In the data rows, 128 means zero.
Here is a table of points, one per row:
[152  78 165 156 127 140  89 123 124 150 143 101 106 109 136 118 137 120  90  99 143 149 158 115 154 174 132 150 110 156 158 119 109 138 134 116 132  99 122 129  99 141 170  81 177 169 156 178]
[ 81 115 123 203 137 135 138 140 114 105 109 125 149  93 157 130 115 130 115  87 141 121 100 115 119 118 145 135 167 128 143 124 164 126 130 193 116 157  84 102 143 131 126 181 106 150 132 101]
[ 74 132 117 191 162 149 127 111 160 151 105 100 160 109 114 116 141 126 107 138 125 117 129 106 149 163 141  73 113 128 125 106  93 155 102 124 103 128 126 113 123 164 169 115 174 113 101 143]
[163 142  87 119  81 115  96 117 135 179 155 144 151 147 119  89 134  84  96 101 153 163 161  85 110 149 105 121 146 195 168 121 133 170 152 151 161 148 153 140 134 116 144 104 111 131 130 142]
[164  92 152 123 135 174 168 137 102  81  98 170 168 104 151 176 140 135 119 129 109 123 115 122 116 124 139 127 128  95 133 139 131  84  99 128  91 162 129 109 151 153 104 150  94 136 121  98]
[ 92 134 108 138  89 127 118 152 152 145 149 144 154 167 121  92 136 114 129 103 138 134 126 126 124 119 118 165 108 133 106  76 158 132 139 106 119  97  74 131 134 116 144 108  80  97 138 153]
[111 136 217 137 124 141 138  84 105 103 108 161 174  97 153 166 114 156 120 121 111 120 103 138 126 122 147 144 149  89 139 159 122 116 103 130 147 157 132 118 152 146 121 149  81 123  96  85]
[160 129  97 116 129 125 116  76 124 130 137 158 169 116 124 140 118 135 115 173 108 153 124 126 132 179 153  96 159 127 135 114  82 125  82 144 131 162 146 109 126 110 116 113 121 146 135 155]
[120 130 147 129  95  95 105 122 132 110  85 105  96 118  99  94 141 165 158 151 168 123 157 132 134 114 107 168  93 133 117  77 151  99 124 111 124 123 112 129  98 129 174 109 163 133 120 146]
[205 145 139  53 153 108 142 126 124 147 127 155  86 140 111 156 135 127 170 164 107 136 114 159 119 110 119 123 114 100 103 119 109 125 108 112 125  82 115 103 126  86  98 167 125 110 150 106]
[ 97 226 149  76  91 140  98 120 130  93 115 151 114  98 157 114 145 158 136  86 131 123 116 103 127 104 123 156  97 137 158 144 150 118 164 119 107 118 126 122 113 150 130 122 169 164  96 128]
[123 117 166 155 132 131 147  91 141 135 115 135 152 135 123 193 131 169 140 191 147 125 114 165 138 104 124 141 134 146 111 112 144 107 102 120  80 141  99  96 149 101 122 126 101  89 123 126]
[137 129  52 138 169 133 140 142 111 103 137 130 100 113 146 131 133 126 113  81 111 136 139 115 100 117 156 143 147 102 109 151 162 127 155 137 144 144 159 185 138 137  71 166 127 115 142  91]
[110 139 123 114 123 141 121 115 128 152 146 118 160 133 116 178 139 129 108 134 113 130 100  93 124 150 127  79 142 127 118  96  53 112  67 125 139 147 142 101 116 107 123 150 143 138 141 140]
[147 112 126 160 115 150 145 119 123  85 105 174 153  74 147 179 131 162 125 121 126 106  81 131 108 100 137 117 112  84 103 149 133 132 133 151 154 171 133 100 127 137  87 154  94 153 138 135]
[ 76 123  79 122 140 106 119 160 106 114 126 109 105 137 174 143 124 117 139 122 117 128 115 122 125 113 164 128 147 107 132 162 136 142 153 135 137 119 159 194 168 177  92 160  90 118 127  99]
[143 102  77 141 160 132 149 144 190 128  99 105 155 110 101 112  85 142 125 160 147 115 113 136 139  99 121 162  94  80 124  86 136 118 116 140  96 148 101  64 126 124 173 113 148 111 124 126]
[117 156 168 162  91 145 153 131 119 113 124 138 109 126 113 129 151 135 151 147 123 150 136 146 137 119  75 166 118 125 128  77  90  92 104  87 121  89 103 121 124  87  93  83  95 113 135 129]
[ 95 133 107 166  80 107 111 143 115 117 136 142 141 128 174 152 148 135 170  85 171 147 137 100 110 155 130 167 140 130 156 168 154 120 169 115 135 142 100 125 118 141 118 138  98 121 100 114]
[129 123 145  99 152 116 151 178 127 151 169 143 105 115 167 113 122 117 138 109 130 145 131 115 113  98 130 121 175 103 124 170 149 134 157 147 134 122 134 154 115 159 102 167 107 130 113  86]
[112 136 139 160 120 175 143  94 129 151 141 134 156 111  96 164 127 126 128 155 130 142 122 125 114 164 127  64 135 119 122 119  90 147 122 176 142 147 139 121 157 133 136  97 114 147 135 142]
[166 218 128 141 110 123 103 133 126 113 111 150 125 109 149 140 132 137 125  73 108  88 111 101 107 104 106 158 105 142 149 149 140  87 124  94 124 118 120 157 129 189 171 109 154 142  96 116]
[196 137 127 134 183 120 155 151 136 129 112 120  68 103 155 121 131 166 138 105 100  83 120 124 121  95 143 122 111 103 131 168 136 108 146 117 118 126 149 144 104 168  81 127 142 135 111 118]
[127 147 192 112 122 128 123 108 141 146 137 113 161 117 112 179 145 118 107 144 135 150 126 139 122 142 147  97 171 143 133 117  92 140  85 163 140 150 166 115 134 110 121 111 134 162 144 179]
[213 134 125  39 126 101 131  99  98 135 122 120  97 125 110 155 140 136 158 181 119 129 144 173 139 110 110 133 119  97  80 126 128 119 135 123 137 122 157 132 144 113  82 141 114  99 159 128]
[174 133 100 113 160 120 133 122 103 111 132  92 119 174 130 103 114 151 158 162 156 143 129 146 125 103 118 115 137 124 121 120 164 159 142 131 106  98 116 150 153  97 129 156 116  96 146 106]
[ 88 135  85 139 167 104 137 158 155 163 156 104 113 150 113 103 127 130 141 145 135 130 147 184 139 126 111 108 122 126 115 121 149 122 153 132 119 120 116 159 133  88 113 159 108  99 154  90]
[117 138 192 138 135 107 157 141 120 150 140 160  90 139  97 147 122 134 154 168 101 144 151 203 163 130 126 134 115  90  85 124 119 129 143 138 147 108 161 153 156 121 121 167 116 107 148 132]
[162 129  98 108 135 142 135 118 103 167 167 109  70 119  99 163 142 103  99 148  80 143 133 139 113 140 128  69 136 127 108 130  72 145 142 125 166 117 190 164 130 100  98 130 119 138  99 130]
[142  91 129 150 111 141  83 113 135 133 131 104 101 115 103  93 124 109 124 119 137 141 156  81 140 150 104 106 112 156 168 160 123 140 108  87 108 118 136 134  92 115 148  73 151 130 116 184]
[121 109 141 170  83 128 133 122 109 142 147 188 130 127 115 130 120 113 154 164 167 140 136 147 120 105  96 155  86 112 109 101 116  99 111  82 133 100 121 139 151  98 113 104 118 132 142 136]
[152 130 193  77 126 155 141 103 135 140 165 138 172 114 112 157 132 116 106 148 134 145 119 115 138 170 132  68 127 125 123 105 110 140  95 154 142 155 137 108 140 125 133 122 138 137 121 156]
[ 88 101 140 135 124 105 137 122 138  85  88 118 139  97 138 120  85 121  94  89 107  88  81 106 117  84 139 117 117 107 126 143 141  97 120 131  77 152 101 100 126 172 148 140 139 129 104 109]
[110 187 135 111 119 132 102 125 111  93  92 139 102 105 152 127 129 104 125  66 119  82 126 122 140 129 135 175 112 136 183 148 135  97 125  96 127 137 122 128 112 157 132 110 128 125 103 138]
[166 126 133 128 166 130 136 155 120 109 138 124 114 153 179 133 129  90 139  83 130 156 145 149 125 121 142 115 145 110 116 148 140 116 145 126 110 121 137 172 134 165 102 196 120 152 129  97]
[101 195 211 126 104 146 138 128 138 103 113 155 148 120 172 168 112 125  92 124 121 118 122 118 109 117 135 122 124  75 112 143 120  94  94 147 116 171 131  98 140 125 101 157 117 152 120  92]
[149 189 144  98 181 109 140 150 116 131 131 125 138 191 141 110 130 146 133 157 131 116 144 137 125 114 108 141 143 120  98 112 154 183 179 147 122 115 107 151 146 109 127 146 107  95 162 155]
[122 171  87 108 117 152 128 138 116  81  92 133  86  75 138 108 130 129 138 100 139 126 103 102 115 100 120 172 101 142 171 157 153 101 123 103 128 147 146 147 119 153 134  94 136 155 105 141]
[129  98 130 153 189 138 105 115 114 145 154 113 119 176 128 109 134 115 136 147  77 102 115 106 123 162 141  90 114 120 118 147 123 163 157 143 145  85 166 130  86 137 131 117 186 124 108 146]
[113  94  92 130  96 131 112 130 154 116 124 141 102 122 101  84 140 155 143 139 144 117 156 159 158 103 107 171  89 136 129 112 136 117 129  92 119  93  92  87 112 135 179 133 156 145 126 138]
[180 139  13 156 125 125 138 112 158 137 135  96 167 148 120 135 123 102  73 121 143 154 127 104 141 171 177  98 184 152 131 132 114 152  97 153 119 135 105 108 143 131 153 100 106 119 132 146]
[110 120  37  87 161 119 144 146 108 143 151 113 115 183 108 110 118 117 138 150 145 133 135 161 148 135 145 153 125 103  95 106 159 146 145 144 116 114 122 136 123 112 109 143 123 104 135  85]
[112 104 164 141 125 148 173 124 171 122 106 130 144 132 111 160 103 149 133 164 127 109 115 145 148 106  91 141 112 129 107  77 116 109  91 137 124 143 134 102 184 115 117 142  94 131 151 125]
[ 82 114 142 125 139 143 116  82 118 160 137 142 177 103  98 160  91  99 102 150 127 175 155 137 133 148 139  92 149 150 116 129  94 129 107 140 144 135 135  84 112 123 103 117 126 144 129 136]
[136 143  44  87 136 109 140 148 120 121 133 116 121 154 139  97  99 131 140 148 147 130 148 179 131 112  98 103 142 117  93 111 123 148 167 141 127 103 111 133 133 117 131 168 126  85 152 119]
[123 139 177 152  95 144 130 168 137 130 158 162 165 129 173 124 153 152 152  55 144 148 142 123 122 102 142 158 134 147 161 148 164 131 135 127 141 163 127 168 131 141 128 127 117 127 128 121]
[105 153 199 124 174  83 123 119 129 127 107  89  80 147 104  85 119 136 158 160 115 108 105 163 161 119 143 145 110 123  93 127 151 128 158 108 117 139 146 137 129 108 144 131 158 112 146 120]
[ 97  65 174 137  82 138 116 116  98 144 137 153 120 127 107 148 150 115 121 101 126 139 138 110  94 173 125 120 156 154 130 112  84 140 102  87 143  87 172 144 108  97 106  86 137 150 146 150]
[ 67 133 132 150 110 115 112 142 115  95 120 156 137 122 178 126 162 133 123  76 149 143 147 109 126 117 115 142 123 153 157 152 164 139 142 148 151 124 128 151 126 125 120 103  69 121  90  88]
There is one direction along which these points spread out most. How many in every 100 of the points above lie lower along it than each point below? Round to a whole number. More than half of the points above lie lower than the first one.
[139 175 158 132 183 106 134 154 114 141 136  93  80 125  71  72 113 146 133 156 115  94 123 161 121 110 121 136 116 128 115 138 143 118 131  98  84  93 126 111 146 142 143 147 147  92 139 132] 43
[116  29 104 127 140 125 118 103 144 132 111  83 154 106  86  93  87 114 103 124 106  97 101  94 126 142 144 103 139 144 131 120  97 121 117 150 129 158 110 114 134 138 166 122 173 153 125 172] 80
[151 174 143 117  68 143 121 145 143  93 115 143 108  80 119 112 108 123 134  94 115  91 112  96 145 137 143 181 113 140 161 164 173 131 137 100 115 116 124 136  84 147 127 117 139 137  96 111] 8
[159 114  72 121  81 124  97 153 105 152 133 112 171 158 140 102 132 103 112 105 158 172 151 115 124 173 115  99 137 171 166 147 133 157 109 116 159 122 128 149 126 103 151  98 139 147 128 150] 65
[199 134 102  94 165 136 139 110 118 142 114  90 110 161 121  99 126 101 119 147  99 106 120 113 119 148 155  92 131 156 130 155  95 132 159 129 162 108 157 134  75 130 136 129 177 148 154 151] 78
[ 88 105 169 113 109 123 158 113 137  96 107 157 150 102 135 187 118 124 103 138 128 126 112 113  85 101 121 139 144  91 143 159 130 122 104 129 112 149 115 115 143 140  90 161 122 162 117  81] 33
[106  99 206 106 154 112 101 134 126 144 139  76  84 145 107 107 139 115 121 154 106 132 137 115 127 149 135  68 118 137 149 160 106 162 170 144 170 116 143 137  97 154 141 125 175 109 143 139] 69
[156 131  69 145  71  81  92 133 126 134 150 141 158 164 136 119 151 142 150 116 139 126 162 163 152 118 118 168 136 154 129  88 153 144 141 137 114 119  81 111 131  87 139  95 111 131 127 111] 43
[120  92  61  86 104 127 131 159 144 144 133 132 149 155 154 119 169 143 157 109 134 132 136 125 135 134 101 158 114 140 101  86 149 107 123  94 114 116  86 137 147 108 177 111  90 119 146 141] 43
[ 51 124 108 187 148 150 157 111 147 140 112  87 140 137 121 144 129 121 108 152 111 126 130 109 144 136 137 100 138 163 158 149 135 156 117 153 137 153 128  89 117 140 181 121 195 148 149 172] 67
[134   8 103 125  96 134  81 116 150 141 156 146 107 144 117  93 147 113 113 110 119 108 116 103 134 152 119 141 116 178 168 128 101 130 132 138 166 144 165 135 111 140 161  81 170 108  92 138] 59
[130 119 168 126 183 125 144 164 141 136 137 101 113 173 121  82 103 125 160 158 163 131 141 143 134 125 158 153 157 144  89 103 122 128 154 134 139 116 107 142 132  87 106 142  96 102 139 101] 59
